The rows of M fall into 3 groups, and each row is roughly a mix of its group's hidden directions; one row fits no group.
M:
[[ 13  -8   1 -12 -24  -8   9   2   9   1 -24]
 [ -5  11  -7  10  -6  12  17  -7  -2 -27 -15]
 [  4   7 -17  19   9   0 -11   3   5   6 -27]
 [ 15  -9 -31  -5 -14 -10   4  -6 -12   5   3]
 [-11 -14 -19 -11 -16  -6   1   6  -6  12  22]
 [ -7  -2  13  19  20  10 -12 -13  17  11  -5]
 [-14 -14   2 -10   6  13  -9  27   3  16   1]
 [  3 -26 -17 -11  -3  15   3  11  -2 -18   6]
 [  8 -21  10 -10  10  21  10  13  -4  11  10]
 [ 17  -3  25   6  13   0  -6  14   8 -12 -13]
 [ -3  -6  -6   1 -13   4 -24   5  18  24   4]
 [-19  15 -11  -8 -26  -9  -3 -14  -6   2  -5]
 [  6   0  30   1   8   6  -2  15  12  -7  18]
 [-12   5  -7 -14  10   0 -17   6  -8  28  -9]
 [-17   9   9 -10  -9   3 -20  -3   5  18 -19]
 [ -7  13   8 -24 -22 -11  15  -1  -8  -4  -5]
 [-11   5  10  15  -4   2 -12  -6  31  -8 -10]
 [  4   1  26   3  20   2   2  11  15 -17   3]
 [  0  18  13   8  17   9  -9   9   2 -15 -22]
 [-20   1  20   3 -13   1 -21  11  -2 -15   1]
 [  5 -19  30   3  -1   5  12   8   9  -6  12]
 [ -6  13  -8   0 -12 -12  -1   6   1 -34   7]
 [  6   6  35  -1  17   7  -2   4   3 -11   0]
 [ 12 -24   1  -5  -1   0  -3  22  -1 -21  11]
 [ -6  -6  -6 -16  -2  11  10 -19  -9  -3  27]
 [ -6 -17  11 -16 -17   5 -20  14   7  -1 -12]
 [  0   0  13  19 -15   5  -9   0  25 -13  11]
 [ 13  -4   5 -14  -6  -5  18   0 -20  -2  25]
 [ 17  -4  17  -5  -8 -29  -6   8   4   9   7]
 [-29  20 -11  -7  -3  -2  -2  -2  -1   9  16]
 [-14   2  10   0  17   5  -6  16 -10  -8  27]
 [ 14 -14  32 -14  -1  -7   5  -4  -4  -5   8]
 [-19  -9 -31   2  -5  13   0  10  -7  -2   3]
 [ -4  19   0  -3   1   5   5 -13  11  31 -10]
 [ -8  25   3   0   8   6  -4 -13  12  25   6]
 [  8 -22  -3  -2  11  15   1  20 -12  -4  18]
 [ -7   3  -5 -15   1  -1 -13   1 -14  31  11]
 [-13  24   5  10  -1 -14  -9  -7   1  23  -8]
 [  1  17 -14  24  17   5   8 -15   0   6 -11]
 [ -3   8 -12  -3  -5   2  18  -7   3  24  24]
 [ 10  -8  -3  -8 -14  -4  22 -20 -15   8  13]
 [ -8  11 -20   1  -8 -12 -17  11   1  14 -20]
 [ 30  -7 -16  -5   3  10  10  -8  -9   4 -14]
 [-12  12  -5   7 -18  -4   8  -9   5 -22 -21]
 [ 25 -17  -4   8   6   4  22   2  -4 -16  -1]
 [ -2 -18 -16 -22   1  13   0  12 -19   4   8]
 [ 13 -13  -1   2  19  13  14   1 -14  16 -16]
 [  1  25   7  11  -6 -22   0 -19  10  -2   1]
 [ 16 -27  18   0  11   4  -1   5   9   8  11]
 [  4  -1  22  20  11  10   7  13   8 -12 -16]
 [  6 -17 -13  -2  10  15 -10  18  -5  21  -7]
 [-13   5   7  19  15  11  -8   3   7  23 -12]
 [  0 -15  -1  -7   5   6  -9  35   4   6 -10]
 [ -3  -1  -4  -2  16   6 -20  13 -11  26   8]
 [-11   3  -1  12   3  -3 -24   8   8  -5 -28]
 [  5   0   2 -10 -19  -9 -11  10   9  -1  30]
 [-10   2   9   0  14  26  26  -4  -1   2   5]
 [  1   6   3  -5 -12  -3  27 -15   1  -8  23]
 [ -7  -4 -35 -12 -10   7   6   0 -13   4   5]
 [-11  11 -19 -21   2   9   8  -5 -14  10  16]
 [  0 -13 -25  14   4  17   5  19   1   5   8]
 [ 32  -9  -8   4  -1   7  21  -8  -1   4   2]
 [-17  11   0  -6   8   4 -26  16  -4  18  -1]
 [ 20 -23   0 -14   7  13   7   8 -16  -5   6]
 [ 10 -11  18  -9   3  11  22  -1  -4 -11  19]
 [-20   9   5  -1  -9  -6 -10 -22  17  13  -8]
 [ 13  11   5   4 -11 -11  20 -20  11  14   9]
 [ 19 -16  -8  -3   1   1  26 -11  -6   3 -15]
 [ 21 -26  -1  -2   4   8   5   2   2 -23   7]
 [ -4  26 -14  -1  -8 -11  10 -20   1   8  11]
 [  7   5 -17   0   1  -6  30   7 -10 -10  15]
 [ 15 -19 -20  -4 -10   4  -1   4   2  23 -10]
 [ 24 -31   1  -3  -8   4   8   7  -3  -2  -4]
 [  2  26  -4  18  -2 -19  -6 -15   9  -4  -5]
 [ 14 -23  15   9  11  10  -9  12   9 -14  -7]
 [ -6   3  -5  13  25   4 -29   9  -2   5   0]
 [-10  27  -9  14  -4 -13   2 -12  11   9  11]
 [-24  18  -7  -1 -21  -8 -13  -9   7  -5  -7]
 [ 26   5  -9  12   0 -15   0 -18   2 -15 -10]
 [ 13 -12   8  13  27  13  -2  13   9  -2  -9]
 [ -9  26 -12  13  -6 -11   5 -13  11  13  11]
 [-21  -7 -11  -1 -11  -2 -17  17  -9  -7  18]
 [ 14 -29  -6 -11   5  -3  -7  11   1   7  18]
 [-19  11 -23   8 -18 -16  -2  -3   4   1   9]
 [ 13  -5  -3 -14   7  -1  22  -1 -29   4   5]
 [-12  29   1   1   2 -16  -2 -13   1   7  18]
 [-22 -16  -5  -6  -1   2 -20  23  -5   5   1]
 [ 18 -16   2 -11   4   9  17   3 -10   7  24]
 [ -8  10   2 -23 -22 -15   1  -4  -7   5  16]
 [ -5  -1   6  20   3   4 -18   0  30  -7  -3]
 [-13  10  -6  10  -3  -5 -22  12   4  14 -23]
 [-18 -10   4 -12 -14   5   9   4  10  27   7]
 [ -7 -13  21  -8   2   4 -12  28   0  -6  10]
 [ -1   4 -23  -4   0  11  11  -1   1  30  10]
 [  8   4   1  -4 -22 -12  13 -12   9  15 -21]
 [-11  -1  17  -8   6   2  -7  16  -9 -14  26]
 [  1  -3 -24  -3   6  -1 -12   5 -24  15  15]
 [  8 -23 -11  -9  -8   8  -7  17   1 -22  -6]
 [ 13  -4  23 -15  -3  -6   8  12  12  -7  20]
 [-12   8  32  -3   3   7  -9   0  11  16   7]
 [ 23  14  -2  -2  -3  -4  20 -24   1   9   1]
 [  2  -1  36 -13   0  -2 -12  12   6  -1  -2]
 [ 14  -9   6  14  26   4  12   2   3 -20  -4]
 [-17   6 -12  10   5   0 -16 -11  13   8 -24]
 [ 21  -2  16  19  -2 -10   7 -15   6 -16  -5]
 [ -1  10  21  -3 -13 -16   2 -19  10  -7 -16]
 [ 14 -13   0  -8  14  10   2  21   2  13 -21]
 [ 12   1  10  -2  11   0  32   0  -3  -3  19]
 [  4   5   2 -24   2 -13  11   3 -20  -3  21]
 [  9  -1  21 -19   6  -5   4  12  -3   4  25]
 [-26  25 -11   6  -7 -10  -7  -8   8   2  -2]
 [ 25 -22  -9 -12   1  13  10   2 -12   1  -8]
 [  2  12 -10   0 -24 -28   1  -5  -7 -11   4]
 [ -5   3  -3 -15 -33  -2  -5   6  10  12 -10]
 [ 24   8  -9  -1  -5  -4   9 -20   2  15 -17]
 [ 16 -16  11  -5  28   6   3   7   6  15  -4]]
Here is one row of each group, with its name. Which group are the others in?
[  3  -7  -7 -29  -5  10   9 -17  -7  -7  16] : (40)
[ 12 -10   0 -11  24   7   4  16 -13  16 -10] : (23)
[-15 -14 -21  -6 -11   4 -12  11   0  14 -16] : (21)

[ 5 -2 25 10  8  9  3 -6 -2  5 28] : (23)
[-12   4 -29   5  -7   1 -13  -5 -11  12 -15] : (23)
[ -2   9  -7 -16 -21 -13   9  -1 -17 -11  17] : (23)
[  3   2   9   4 -10  -5  27 -19  -2 -21   1] : (23)
[-10  24   8  15  10 -10 -23  -3  -4  -1  -2] : (40)
[ 17 -12   6   5   8  18  21   5  -2 -14  14] : (21)
[  2 -19   5 -16   4   8 -17  26   2  -7  -1] : (40)
[-12 -11   3   8  -1  -4 -21  16   0 -23 -15] : (21)
[ -3 -15  -6  -3  12  22  -3  20   0  21  -1] : (21)
[ -4  -5 -35 -12 -10  -1   0   0 -16   0   5] : (21)
[-14   8  -2 -11 -25 -14  -3 -19  13   6   1] : (23)
